In the data rows, 128 means zero.
A hidden rule labels the rows of this table. It goes by one to three of the table's principal directions, not those with the most spread.
[127 103  62 175 128 158 155 158 101 121 145 156 114  95 172  95 139  78
 136 108 141 144 142 149 183 184 131  94 113 138  96 108 123 130 124 140
  93 164 118 161 141 148 128  88 179  81  87 124] Jk
[120 115 129 123 147 127 126 127 113 140 120 121 110 129 131 134 131 125
 140 139 120 133 134 118 124 120 114 119 132 101 134 134 141 127 112 118
 114 103 115 114 121 126 125 126 120 143 140 130] Jk
[126  94 148 103 107 168 111 118 118  40 148 182 162 172  95  84 167 121
  46 100 131 175 116 113 201 132 167 133 117 201  59 154  79 110  94 146
 143 126 131 145 180 105  80  51 180  44  98  68] TG
[133 113 116 130 128 156 126 154 102  96 143 154 153 125 139 105 140 119
  95  95 126 151 119 136 175 166 159 124 115 170  90 113 121 128 124 153
 125 141 122 153 165 125 108 102 172  64 124 104] Jk
[130 154  98 139 127 108 137 182 161 188  91 119 135  57 171 130 121 122
 177 132 131 104 130 143 103 119 134 124 112 110 182  83 173 161 155 143
 100 156 118 154  97 153 169 176 153 113 155 157] Oq
[127 149 122 126 120 117 117 121 140 147 123 114 130 118 129 131 124 127
 142 135 138 113 124 141 120 110 125 123 136 131 145 128 132 129 132 128
 129 142 132 132 114 131 136 144 115 131 121 137] Oq
[134 120 147 127 136 132 131 139 125 125 129 116 128 135 142 139 123 146
 120 121 120 130 128 114 103 142 118 151 118 127 127 119 135 137 137 122
 137 117 133 119 131 115 145 139 126 131 159 141] PI
[157 108 165 139 110  95 159 166 177 158 107  82 134 101 154 157 120 147
 159 123 111 136 140 157  53 129 121 175  98 140 153 117 143 159 183 123
 150 168 150 137 112 129 167 137 109 129 153 155] TG
[126  80 121 115  87 163 113  85 153  67 160 202 137 183 109  80 151 124
  38 152 116 118 159 111 196  92 122  98 156 191  73 147  97 119  89 112
 135 106 152 138 155 129 104  55 178  63 108  74] Oq
[135  91 128 122 144 143 141 154 108 129 137 144 119 122 144 128 132 123
 136 123 125 140 135 112 130 149 132 123 127 118 110 119 122 150 141 125
 127 110 113 122 125 116 126 120 145 103 147 116] Sz
[131 135 152 104  99 116 120 108 167 116 129 160 138 148  98 118 138 138
 103 147 133 114 149  97 117  84 132 119 157 142 126 125 111 134 126 118
 157 103 144 129 125 118 128 137 131 139 145 115] TG
[ 85 146  93 118 140 169 110  65  55  59 156 175 113 178  83 114 118 100
  94 124 157 141  67 116 235 150 128  97 119 110  79 182  72  69  78 117
  98 107 100 105 139 139  64  59 130 109  29 105] Jk
[123 135 100 134 113 156 153 143 117 101 140 173 145 123 136 108 119 113
 110 108 143 129 104 122 170 166 148 127 104 141 104 112 105 134 143 135
 122 144 123 146 135 148 128 104 175  83  99 123] TG
[145  98 139 120  78 125 113  78 180  95 155 187 130 180  91  95 151 140
  67 167 119 105 185 105 142  75 132  93 194 179  88 138 102 137 121 115
 164 102 162 128 141 121 119 108 142 123 129  70] Jk
[125 117 103 134  98 129 140 103 142 109 146 189 123 154 102 106 132 114
 107 148 133 115 148 115 165 115 141  96 161 140  92 136  99 126 127 124
 126 120 120 132 130 151 111  99 151 120  92  87] Jk
[119 149 182 112 139  91 125 125 146 134  91  78 125 131 104 169 120 152
 152 129 122 147 103 126  74 104 113 178  93  94 169 155 133 109 127 120
 131 124 125 106 113 118 131 141  79 181 136 163] TG
[114 131 108 132 122 117 116 122 124 122 123 140 123 124 118 129 128 111
 135 132 135 134 114 151 165 118 131 113 122 132 119 148 116 105 115 134
  99 147 107 138 126 143 101  99 127 103  83 117] TG
[149 104 125 143 101 125 138 120 164 128 146 148 124 141 137 116 131 137
 110 147 120 105 169 126 112 117 121 121 156 157 113 117 124 150 146 119
 147 133 153 133 127 127 147 129 137 123 141 109] PI
[133 134 132 121  84 134 125  86 185 106 135 156 128 151 104  98 144 129
 104 155 152 107 145 109 126  84 128 122 152 155 125 146  92 141 134 113
 159 137 162 123 106 121 144 119 137 127  98 107] Oq
[116 165 176 104 120 107  90 116 179 104  87 103 152 128  93 138 138 157
 111 131 129 137 100 127 112  83 132 170  92 133 175 156 127 102 111 141
 129 137 144 122 122 112 126 142 113 143 122 146] PI
[157 100  86 169  45 123 188 120 212 126 139 182 136 125 144  92 119 117
 110 155 122  92 163 164 136 116 135 120 134 187 107 116 112 170 184 115
 140 194 169 162 112 187 166  77 177  76  74  96] PI
[119 145 152 116 133 120 103  98 135 125 119  81 138 142 101 134 137 129
 128 125 128 139 110 157 126  96 124 150 119 139 150 169 124  91  97 136
 132 150 135 123 134 120 106 117  90 147 103 133] Oq
[110 161 114 114 170 138  95 117  50 125 147 126 138 144 103 131 126 120
 127 103 134 136  99 128 171 145 154 107 155 119 109 131 130  90  86 156
 115 105  88 125 163 116  75 149 110 141 133 107] PI
[141 131 105 152 159 155 160 181  91 162 133 107 113  73 188 127 124 109
 172 101 145 134 140 108  96 202 122 115 114  85 143  72 151 169 163 127
 136 122 135 130 114 115 176 178 145 153 168 178] Jk
[158  87 126 128  87 130 144 126 173 128 149 170 135 139 133 102 139 133
 103 151 117 105 176 125 122 104 138 109 168 175 101 110 120 170 156 119
 160 130 155 142 128 130 143 116 156  91 147  86] Sz
[139 160 137 129  92  84 149  68 200 163 117 119 117 140  92 144  93 156
 152 188 119  61 139 145  75  60 106 130 159 102 183 145 136 140 160  97
 156 135 169 104  80 160 154 161  75 204 116 133] PI
[150 151 180 111 105 103 114 144 197 140  81  74 170  99 123 135 137 167
 125 124 108 134 116 159  75  94 149 174  92 162 184 126 163 150 157 146
 157 164 171 139 122 127 160 155 121 123 152 145] Jk
[111 161 113 130 129 102 117 131 147 159  96 118 116  98 129 137 125 120
 163 145 140 115 121 131 119  98 118 118 123  96 169 128 145 122 120 128
  98 133 113 130 100 143 138 151 119 148 117 150] Oq
[144 129 157 124 105 113 150 138 179 147 108  96 133 113 148 153 106 154
 145 138 124 112 116 137  68 119 108 171  93 128 164 125 133 160 181 104
 150 153 159 120  90 135 177 138 113 126 136 167] TG
[102 130  83 139 131 159 127 112  90 111 146 172  98 135 134 107 133  92
 121 134 156 130 134  87 179 155 111  76 142  96  97 125 105 117 106 110
 104  92 111 120 119 137 125 107 156 133  91 137] Sz
[114 154 146 103 145 120  90 102 113 126 123 104 139 145  96 140 128 137
 125 128 127 128 103 140 139  98 132 134 136 128 142 155 129  95  95 138
 126 122 117 118 136 116  95 137  94 141 123 122] Oq
[117 131 105 104 122 171  93  76  79  85 187 190 128 178  94  94 141 105
  79 130 160 117 133  91 203 131 141  64 192 150  65 136  74 110  98 122
 152  84 123 121 148 105  82 113 139 110 102  86] TG
[114 131 157 118 131  94 134 119 140 112 110 133 137 152  78 142 131 131
 126 126 112 149 119 136 130  95 141 158 120 121 132 161 116  85  97 143
 115 130 101 130 150 135  84 107 108 157 116 106] Ng
[134 132 133 146 116 147 155 131 136 107 131 110 135 124 134 122 130 120
 126 104 141 149 115 133 120 170 132 155  92 134 124 135 107 129 152 131
 145 161 149 129 127 133 148 111 136 138  91 151] PI
[143 134 131 132  73  91 157  96 180 128 138 165 125 154  93 121 123 127
 129 155 140 104 151 130 108  82 137 123 169 152 111 136  94 141 155 111
 161 147 143 137 116 143 129 117 112 142 104  94] Oq
[150 110 138 126  86 115 143 137 172 123 122 153 141 122 122 111 144 129
 118 135 126 134 150 131 119 110 152 120 138 164 113 118 119 161 160 127
 154 142 148 145 126 135 140 111 150  96 124 101] Sz
[128 100 116 142 163 136 133 174  82 143 132 112 116 110 169 140 130 118
 149 103 121 152 129 132 126 171 124 135 113 120 111 111 144 132 125 138
 101 130  96 134 141 117 127 127 137 103 153 134] Ng
[109 107  92 130 159 155 117 172  68 116 129 168 127 113 153 109 146 102
 115 104 125 159 126 108 190 165 145  97 122 125  91 104 141 121  91 149
  79 100  79 146 159 129 103 107 185  72 141 109] Sz
[141 103 157 135  83 125 124 136 201  89 107 131 148 127 134 110 152 142
  84 130 118 147 142 139 121 107 126 160  90 186 127 138 121 136 135 129
 138 164 170 149 135 124 150  87 160  80 114 126] Jk
[106 143 106 133 180 125 141 202  82 164  83 110 134  69 161 138 130 110
 174  94 116 161  98 134 136 161 148 141  79  82 159  99 180 123 107 162
  66 129  69 146 138 148 124 145 160 117 156 150] Oq
[128 162 141 128 122  70 122 102 170 179  98  80 126 112 103 166  99 147
 172 164 105  92 124 178  88  71 109 133 133  98 196 146 163 111 135 123
 121 147 139 122 101 159 127 159  63 191 123 152] Jk
[121 127 102 133 163 162 119 147  80 129 139 127 129 121 159 118 128 123
 122 108 129 129 114 123 153 162 131 126 122 127 119 111 145 129 108 142
 106 122 109 129 143 119 127 138 151 101 148 126] Ng
[113 135 147 115 185 141 129 175  73 123 104 100 134 112 146 151 123 140
 142  88 121 165  79 114 121 170 136 175  71  94 142 121 149 118 112 145
 101 114  91 117 143 107 121 141 133 120 165 150] PI
[125 143 106 147 124 145 146 128 126 111 135 147 130 129 132 107 131 117
 121 114 145 128 121 120 142 151 140 137 120 134 118 122 114 127 127 139
 125 148 128 136 133 132 136 126 152 127 108 121] Ng
[144 100 163 123 142 123 159 189 140 152 102  86 147 102 165 155 118 152
 147 104  98 149 115 139  73 152 131 191  75 129 150 111 158 157 164 134
 128 146 122 130 126 132 159 132 138 105 174 153] Oq
[146 121 186 106 117  84 109 130 182 146 100  82 140 125 124 170 112 177
 133 149  98 113 122 159  67  77 109 172 109 144 171 140 152 137 151 116
 145 141 154 121 112 116 141 145  82 123 167 144] Sz
[118 120 121 120 151 125 116 116  90 130 134 138 119 144 113 137 121 129
 125 136 110 127 126 128 153 123 127 105 147 109 117 136 141 111 102 127
 110  94 104 117 142 133  95 123 115 138 137 110] Jk
[103 160 157 102 165 110 112 119 101 127 105  98 124 130  94 165 113 137
 154 123 130 142  81 126 122 118 123 152 100  75 162 158 126  89 106 130
 113 109 102 103 120 118  97 142  83 172 123 152] Sz
[141 126 171 127  83 129 113  77 166  72 151 107 149 176  91 128 133 144
  78 122 134 141 121 153 127 121 125 159 119 191 102 174  78 101 139 121
 176 166 178 127 144 115 118  84  98 125  72 126] Sz
[116 141 101 149 136 130 140 155 110 122 118 152 117 101 136 116 140 101
 144 112 146 150 131 107 148 162 140 108 117 100 121 109 125 124 123 142
 103 123 106 140 132 135 129 132 157 140 114 137] Jk
[126 123 128 122 163 127 134 139  89 164 135  92 115 126 153 162 100 137
 160 125 120 114 109 138 102 141 105 145 123 101 140 124 146 130 134 115
 119 121 107 111 116 124 132 146  96 133 158 150] Oq
[128 148 152 119 104  91 114 112 184 139  93  92 138 115 111 158 108 154
 145 151 117 113  98 170 105  87 118 155  94 128 176 158 136 121 154 121
 124 162 147 121  95 150 136 126  93 129  93 150] Sz
[119 113 112 126  99 145 133  90 148  92 144 177 128 167 102  96 140 117
  89 145 136 120 134 118 171 102 132 119 144 156  95 156  92 117 107 121
 126 132 130 128 132 140 111  78 154 102  82  85] Ng
[156  88 137 132 106 133 157 158 167 158 133 125 129 115 165 118 139 131
 134 134 121 121 174 114  78 128 123 135 142 148 125  98 136 182 170 116
 157 132 147 135 112 125 178 137 152 113 168 131] Oq
[129 125 149 117 129 118 114 134 150 135 113 116 139 124 128 134 131 143
 118 135 110 125 137 130 113 104 120 137 124 132 149 125 149 126 118 129
 127 119 136 131 132 124 131 138 126 130 157 137] Sz
[124 146 133 107  97 136  99  59 139  94 157 154 144 179  79 115 123 138
  80 148 133 100 120 130 166  93 133 106 165 162 107 157  95 105 114 119
 156 118 151 119 135 131  99 111 112 127  91 100] Sz
[122 120 161 106 156 134 106 126  97 109 121  99 132 149 118 144 133 147
 117 113 119 156  97 126 126 130 130 160 107 130 122 154 128 112 107 132
 126 116 115 108 142 102 107 117 109 116 138 121] Ng
Here are more rows. What is the label of each one?
[130 125 146 128  98  88 153 107 174 140 114 129 115 138 101 144 120 128
 149 155 125 120 142 136  96  85 113 136 134 115 143 150 114 125 142 106
 138 136 135 124 106 146 130 112  98 164 108 130] >> TG
[136 108 126 151 114 105 158 139 156 148 119 125 104 116 145 148 114 131
 154 147 119 122 148 130  93 134 105 131 119 104 136 124 133 146 163 108
 122 133 133 121 102 148 157 125 120 149 123 149] >> Jk
[143 120 125 144 133 118 148 198 146 162  97 108 131  64 177 135 132 126
 166 112 123 143 137 134  91 158 135 139  93 116 156  86 163 168 167 141
 116 148 127 148 114 133 170 156 156 111 161 160] >> Sz
[131  96 131 131 170 126 129 172  89 160 127 108 111 108 165 157 118 135
 152 122 103 137 143 119 105 161 109 124 124  93 131 101 164 139 133 126
 107  93 103 119 132 120 134 151 123 135 187 151] >> Jk
[118 154  79 139 137 169 110 108 102 117 147 136 141 124 134  92 132 108
 113 116 147 111 106 150 188 142 144 109 132 150 125 132 124 113 100 151
 113 158 130 139 138 133 114 125 152  97  91 110] >> Ng
[126 104 117 132 184 153 131 186  69 154 129 100 119  96 185 157 108 135
 155 104 112 138 108 124 120 195 114 141  92  90 134 101 161 142 142 134
  95 110  95 115 125 123 143 150 140 108 171 164] >> Jk
[141 111 135 131 112 130 139 145 149 132 125 124 129 122 142 118 145 124
 133 123 137 142 144 122 106 130 136 137 128 147 117 123 119 154 150 128
 144 143 134 133 120 120 150 122 142 110 128 122] >> Oq
[116 127 129 110 144 162  89  89  72  86 160 139 137 178 103 112 139 129
  77 115 129 141 112 118 183 137 139 111 152 155  82 151 110  97  84 135
 134  99 121 116 166 108  84 105 126 110 116  95] >> PI
[112 162 128  97 120 147  80  90 123  95 136 149 151 147  91 107 138 129
  89 130 147 119 103 122 180 101 146 106 143 152 125 146 107 103  96 139
 136 118 135 129 138 116  96 127 133 107 104 109] >> TG
[157 154 175 110 109  94 107 109 186 153 112  79 157 111  96 139 130 160
 139 143 112 109 141 162  76  84 145 133 146 143 182 131 149 141 158 140
 180 143 179 127 119 120 136 179  82 176 151 135] >> Jk
[129 101 140 106 125 112 137 146 133 144 119 147 124 128 132 146 117 137
 135 144 111 123 131 119 117 107 122 127 130 120 125 120 136 147 140 110
 122 104 110 125 116 136 127 118 132 100 156 121] >> TG
[132 134 111 147 137 122 149 161 107 144 136 133 121 103 146 134 125 109
 157 108 141 137 138 124 120 166 136 118 130 112 119  99 126 134 146 137
 124 134 111 143 132 128 133 148 133 141 137 141] >> Sz
[129 136  95 149 128 153 145 125 105 120 149 142 124 116 138 115 120 108
 131 117 142 124 126 130 155 176 132 103 127 117 117 115 117 130 142 130
 129 135 137 131 128 141 132 127 143 137  99 139] >> Jk
[114 139 110 148 158 139 133 159  73 122 123 116 114 101 152 144 119 111
 149  98 139 159 102 124 145 196 124 123  89  91 121 115 133 116 131 134
  99 124 106 128 133 131 128 128 133 133 113 166] >> Jk
[123 143 106 135 147 139 129 113  89 156 157 108  97 134 146 145 111 114
 167 130 162 108 123 114 110 152 104 114 153  96 122 128 108 133 143 108
 135 123 114 105  98 115 143 156  93 158 118 152] >> Oq
[124 150 115 152 173 128 126 179  85 151 119 103 122  80 157 139 132 114
 164  96 132 150 136 116 116 188 133 116 117  82 146  86 159 123 126 155
 108 114 107 137 142 116 137 184 132 175 167 169] >> Jk
[149 117 123 133  76  88 141  94 229 177 123 133 117 123 123 129 114 140
 151 196 118  60 176 156  82  44 102 114 170 137 171 135 134 159 164 101
 147 153 166 128  75 156 161 143 105 147 124 119] >> Oq
[126  94 153 112 125 121 118  88 136 105 142 149 115 179  95 128 133 141
  95 156 107 123 152 114 134  85 110 124 158 134 108 158 115 110  95 108
 137  92 132 110 141 115  99  99 110 141 139  95] >> PI
[118 143 150 124 138 117 117 128 132 117 108 107 134 130 112 137 135 135
 127 120 125 147 114 129 121 120 130 153 107 121 144 145 131 105 109 139
 121 131 123 124 136 120 118 129 115 149 125 137] >> PI
[128  89 127 130 112 136 132 135 140 109 128 159 114 135 138 117 143 121
 107 139 124 143 151 105 141 129 117 113 125 135 101 128 119 140 128 111
 121 108 130 128 126 129 136  92 158  99 123 120] >> Sz
[134 127 150 119 102  88 141 124 181 145 101 127 131 126 106 138 128 138
 142 151 115 122 139 140  97  77 131 141 131 129 151 140 134 134 140 122
 134 138 133 131 113 144 131 123 114 141 128 119] >> TG
